128 stands for zero in the data rows.
Here is a table of points, one per row:
[128 134 142 154 129 119 134 148 130 146 139 179 126 108 127 166  89 105 133  66 114 175 134  74 141 145 123 188 142  88 108 187]
[139 139 108  74 155 135 103 151 255 255   0   0 255  10   0 255  35  50 205 255  12 219 233  15  36  58 147 125  86 229 166  63]
[ 65   0   1  51 174 255  14 105 116 249 255 138  69  71 255 110 177 218 192 174 103  36 187 158 120 255 255 131  59  39 255 112]
[105 114 131 132 136 159 135 110 151 133 125 164 160 122 139  96 140 126 129 147 126  99 129 152 158 140 104 159 156 101 125 121]
[185 166 132  84 146 121  53  95 143 130 129  73 118 160  93  97  66  82 138 194 116 144 199 168 165 152 115  51 141 150  44 117]
[117 127 125 147 130 119 129 121 116 116 132 131 108 145 128 116 137 126 132 133 123 132 130 132  90 108 130  93 129 177 122 127]
[110 127 129 121 127 151 142 126 161 160 112 206 164  50 179 141 145 139 141 145 129 105 140 143 147 155 104 197 170  47 163 154]
[255 255 166  73 176  10  77  46 218 197 152  61 136  76  99  38 178 160 130 151 128  71 122 138 255 255 167  44 187   0  39   0]
[124 132 142 152 132 117 117 124 130 132 125 143 127 157 133 122 141 128 130 144 120 117 130 138 115 147 109 152 133 134  96 118]
[103 114 123 107 107 154 132 104 188 108 134 231 105  83 157 124 123 144 122 108 145 128 119 127 144  96 134 168 122 126 130 126]
[ 91 105 124  88 126 169 127 107 156 158 229 133 127  62 149 159 147 128 103 153 133 119 122 141 140 141 180 112 130  66 120 157]
[116 120 136 123 126 132 137 128 121 120 125 132 125 136 146 130 145 130 134 145 118 112 122 136 125 119 101 124 136 143 121 132]
[131 139 144 148 132 118 114 147 140 144 156 180 132  98 113 152 130 112 102 106 117 151 163 118 134 142 138 160 141 106 105 163]
[159 116  72 204 154   0  88 255 148  97  75 200 138   0  89 255 126 140 148 102 122 177 146  57 113  97  92 112 138 100 103 181]
[126 135 136 139 136 141 128 131 103 102 143 108 122 188 127 116  98  99 142  70 112 148 142 102 115 145 117 150 152 140 109 156]
[128 127 129 133 137 112 125 135 124 122 130 150 120 129 119 126 135 134 121 125 133 133 131 142 107 111 114 122 143 139 107 127]
[ 45  28  59 166 119 191 157 149 182 250 255   0 113 148  98  52 208 228 200 103 133  60 103 125 177 240 246   0 122 136  80  67]
[121 142 138 136 132 124 120 134 111 123 128 117 123 150 121 115 149 124 129 145 139 117 128 140  94 144 119 118 131 134 118 140]
[125 118 131 145 128 122 126 131 124 127 119 152 127 125 133 114 134 132 136 121 120 122 126 126 121 115 110 122 133 131 120 132]
[109 125 141 105 129 134 125 129 129 121 148 144 117  97 131 153 124 139 122 137 131 123 125 135 120 118 123 122 130 107 121 144]
[144 141 127 170 146 108 114 143 128 123 124 155 131 131 127 143 110 115 140  87 114 172 145 106 110 112 108 110 129 151 114 130]
[133 145 140 155 132 135 113 139 131 145 151 180 146 125 108 155 133 117 117 103 108 130 146 116 133 137 140 174 158 118  90 159]
[116 114 122 115 133 154 131 107 110 101 115 113 139 178 129  86 143 144 162 137 120 111 126 163 170 128  39 165 175 121 115  59]
[123 140 116 132 116 114 140 132 131 115 126 138  94 106 164 125 148 140 121 154 136 111 117 142  88  93 110  87 118 170 126 114]
[255 177 255   0   0  74 255  65   0  66   0 192 224 237  46 134  37 133   0 243 219 118  62 174 255 136 255   0   0 129 243  66]
[109 136 130 143 129 121 118 141 135 126 133 160 132 133 116 128 133 131 129 124 120 146 134 127 117 126 114 138 134 128 103 133]
[125 132 128 144 128 126 127 136 142 125 119 152 121 130 132 125 134 131 136 126 136 132 121 133 113 120 112 129 139 130 117 132]
[115 129 135 134 136 135 118 124 133 121 137 155 123 127 119 126 148 140 126 138 146 114 130 141 117 117 121 141 129 126 117 130]
[115 125 142 114 134 131 122 126 126 140 153 166 149 135  98 129 112 114 112 106 114 120 139 120 118 144 142 152 161 138  91 146]
[ 62  61  42  15 124 179 162  72  10   0   0   0 124 228 223   0 138  85  45  70 136 104 151 105  53  56  53   6 122 194 147  85]
[150 132 113 160 117  91 136 150 123 113 120 139 111 144 139 137 109 125 157  73 129 164 120 100 128 118 108 145 127 124 126 154]
[137 135 148 147 136 143 121 137  64  77 123  48 112 220 132  92  86  78  92  49 128 138 151  94 146 142 143 172 134 141 103 163]
[255 191 254 187  20  56 252 159  34  81 100  61 136 215  99  89   0  31   0  76 255 231   0  94 251 217 255 188   0  12 255 167]
[123 150  78  96 189  70  85 187 149 185   0  87 222   0  46 255 144 121 168 157 109 165 143 100  84  98 125  74 119 212 128  97]
[100 120 132 132 131 145 127 123 136 118 138 182 122 112 117 135 141 136 128 127 120 123 127 138 118 115 116 151 127 114 118 135]
[ 82 112 102  98 124 200 134 106 145 139 236 104 121  90 125 112 151 133 108 161 136 109 126 142 109 121 175  81 130 131 119 125]
[106 133 131 136 133 126 119 131 124 123 122 141 129 120 127 125 124 130 136 109 115 143 128 135 123 142 107 128 134 136 119 138]
[ 91  80  73  89 121 243 176  83 110 129 208 107 117 107  73 129 174 181 147 177 136  54 101 142  73  84  92  74 126 221 144 110]
[128 133 128 147 110 103 122 140 125 124 114 141 106 113 133 123 158 145 139 152 137 109 127 142  89 116 110 108 123 159 128 124]
[126 129 130 143 130 128 127 130 132 123 117 154 120 126 133 127 133 133 129 128 119 132 126 137 115 121 106 129 137 132 114 133]
[251 159  19 145 103   0 110  88  95 102 131  85 122 187 138  96 106 136 175 146 142 162 144 160 161 112  57 103 109  86 109 106]
[ 85  94 131  82 127 193 136  86 108 146 155 139  90 145 122 140 157 116 116 131 145 117 129 117  82 112 125  91 115 172 119 122]
[141 157 144 167 132 103 132 138 134 142 130 152 123 124 139 120 157 137 125 150 133 103 131 135 153 161 134 189 134  86 122 143]
[129 134 131 149 129 138 162 127 107  97 134  96 120 183 140 110  11  99 108  34 139 156   8 109 255 215 177 255 101  42 255 203]
[180 162 123 193 148  40  89 220 139 131 130 165 126 108 107 162 100 112 136  79 105 204 161  66 103 111 124  99 136 170 109 131]
[122 131 105 167 129  59 111 169 112 106 103 144 123  97 119 154 161 149 131 171 135  86 123 142  90 107 106 112 137 132 111 148]
[122 112 124 141 136 128 131 122 126 125 119 159 126 128 134 133 130 114 139 109 120 142 121 126 124 121 102 139 134 121 116 142]
[ 96 116 135 109 123 148 112 120 126 105 202 123 106 143 124 134 161 146 125 171 132  87 128 146 127 106 210 141 122 124  91 151]
[127 132 128 160 138 142 119 122 149 138 114 181 140  99 134 140 140 126 134 124 133 127 118 133 146 135 103 169 152  81 109 153]
[168 133 155 162 118  87 137 146 140 129 153 137 116 131 145 115  89 118 106  95 152 179 121 119 149 126 136 143 111 126 125 143]
[127 135 143 141 124 106 133 137 140 128 138 145 121  96 133 142 157 145 128 154 124  99 121 147 100 124 119 115 129 122 121 147]
[101 113 130 111 124 160 132 114 152 110 128 200 103  96 138 131 133 145 133 130 128 129 119 130 125 103 113 169 128 109 119 137]
[110 119 134 120 128 150 132 122 143 112 134 182 123 106 138 126 148 146 122 127 128 132 127 132 120  99 123 142 129 110 127 130]
[ 89 111 125  86 124 174 117 111 138 108 138 129 119 174 162 118 129 133 116 138 112 114 105 128 255 166 178 255 166  94 240 189]
[122 132 139 131 129 135 124 125 126 157 138 144 123 106 136 112 136 135 125 143 132 121 133 145 128 112 122 115 128 125 122 128]
[124 111  98 154 145 139 113  85  80  84 137  83 120 199 132 105 147 146 155 144 115 100 132 170 147 111  11 197 185 125  79  11]
[122 136 126 139 124 128 132 130 128 124 127 147 126 139 121 118 127 113 128 111 120 135 123 127 114 124  96 136 148 140 108 136]
[115 123 129 131 107 158 147 125 140 135 130 177  65 155 191 133 119 111 136  89 169 115  91 122 110 121 111 135 101 171 138 118]
[134 144 135 166 137 110 127 139 118 125 126 130 123 137 127 135 125 128 140 133 120 132 132 130 110 128 107 122 132 123 122 143]
[ 98 121 142 107 135 165 121 116  13  34  52   0 119 238 164  44  89  84  35  24 131 128 165  93 114 122 167 148 130 164 102 139]
[131 137 155 141 115 116 162 136 152 128 162 127 100 133 199 124  94 118 103 108 150 159  66 124 167 134 154 145 103  98 188 136]
[140 120 165 145 124 101 154 128 216 115 209 183 121  14 204 161 157 143 124 165 129  91 130 142 149 108 155 132 126  86 159 142]
[125 135 126 142 134 133 127 129 134 120 123 150 118 131 124 126 128 144 141 126 120 122 127 132 116 118 106 119 134 130 116 135]
[112 127 135 132 133 138 130 118 149 125 145 185 121 120 119 137 141 132 123 117 124 120 129 130 121 121 124 146 132 118  99 136]
[126 136 121 145 124 115 137 148 125 117 120 141 108 129 139 135 118 121 152 104 137 161 116 100 120 120 103 135 121 116 131 139]
[174 159  94 202 125  89 114 185  82 110 135 108 121 190 136 104 111 135 163 101 139 133 136 109  67  92 117  78 131 193 120 111]
[124 129 132 143 137 134 133 130 127 124 123 150 124 134 130 123 131 134 127 123 119 134 126 133 111 119 105 126 130 126 114 138]
Along one direction, these points spread out more than along any other. Take the direction at right angles to it along which they spread out most. Go by this last direction. How far along it is each point below, from 0 to 99? The average is 50, and the first point in the table lies past the average. One standard deviation of the points above along it is 16.
[ 80  66 138  45 161 193 110 102 107 154 125 147  61 169 159 131 181 173 126 187 131  77 125 157  68  86 116  73 132 209 120 110] 36
[153 153 139 162 139  95 139 132 126 141 131 141 121 126 130 122 147 129 120 150 130 102 130 143 151 158 125 173 144  93 123 138] 49
[103 110 133  89 124 161 133 119 174 145 147 206 155  65 167 135 162 145 108 155 128 100 123 154 153 135 118 181 151  80 144 148] 38
[114 140 126  94 142 139 104 128 247 255  27   0 255  10   0 255 122  87 156 194  77 148 201 106  45  43 140 124  64 255 194  55] 92
[121 126 132 135 130 132 127 115 132 112 103 132 118 146 127 104 135 125 147 114 123 135 132 144 118 112 104 119 136 131 123 119] 52
[131 130 127 165 133 108 118 141  93 104 134 111 124 178 132 107 125 129 145  60 117 169 139 109 113 106 109 147 138 139 118 137] 55
[145 164 134 148 148 141 127 133 140 139 143 130 126 168 135 112 135 102 113 135 111 116 130 146 133 162 141 124 147 144 118 124] 47
[104 119 141  97 118 149 126 122 128 114 173 116 121 116 127 100 159 141 123 161 137 111 122 142 102 105 140  90 121 139 123 112] 42
[126 131 134 142 130 128 129 119 131 125 123 154 121 135 134 123 134 146 137 119 119 132 149 125 114 111 111 132 143 131 117 133] 52
[123 130 118 111 130 150 133 105  98 103 114 105 116 173 135  79 109 122 182 111 125 155 126 174 103  99  96 105 131 142 121  93] 49
[107 140 130 134 132 142 123 123 118 118 135 133 128 164 126 123 116 113 132 109 126 141 140 115 113 152 115 132 140 150 110 140] 51
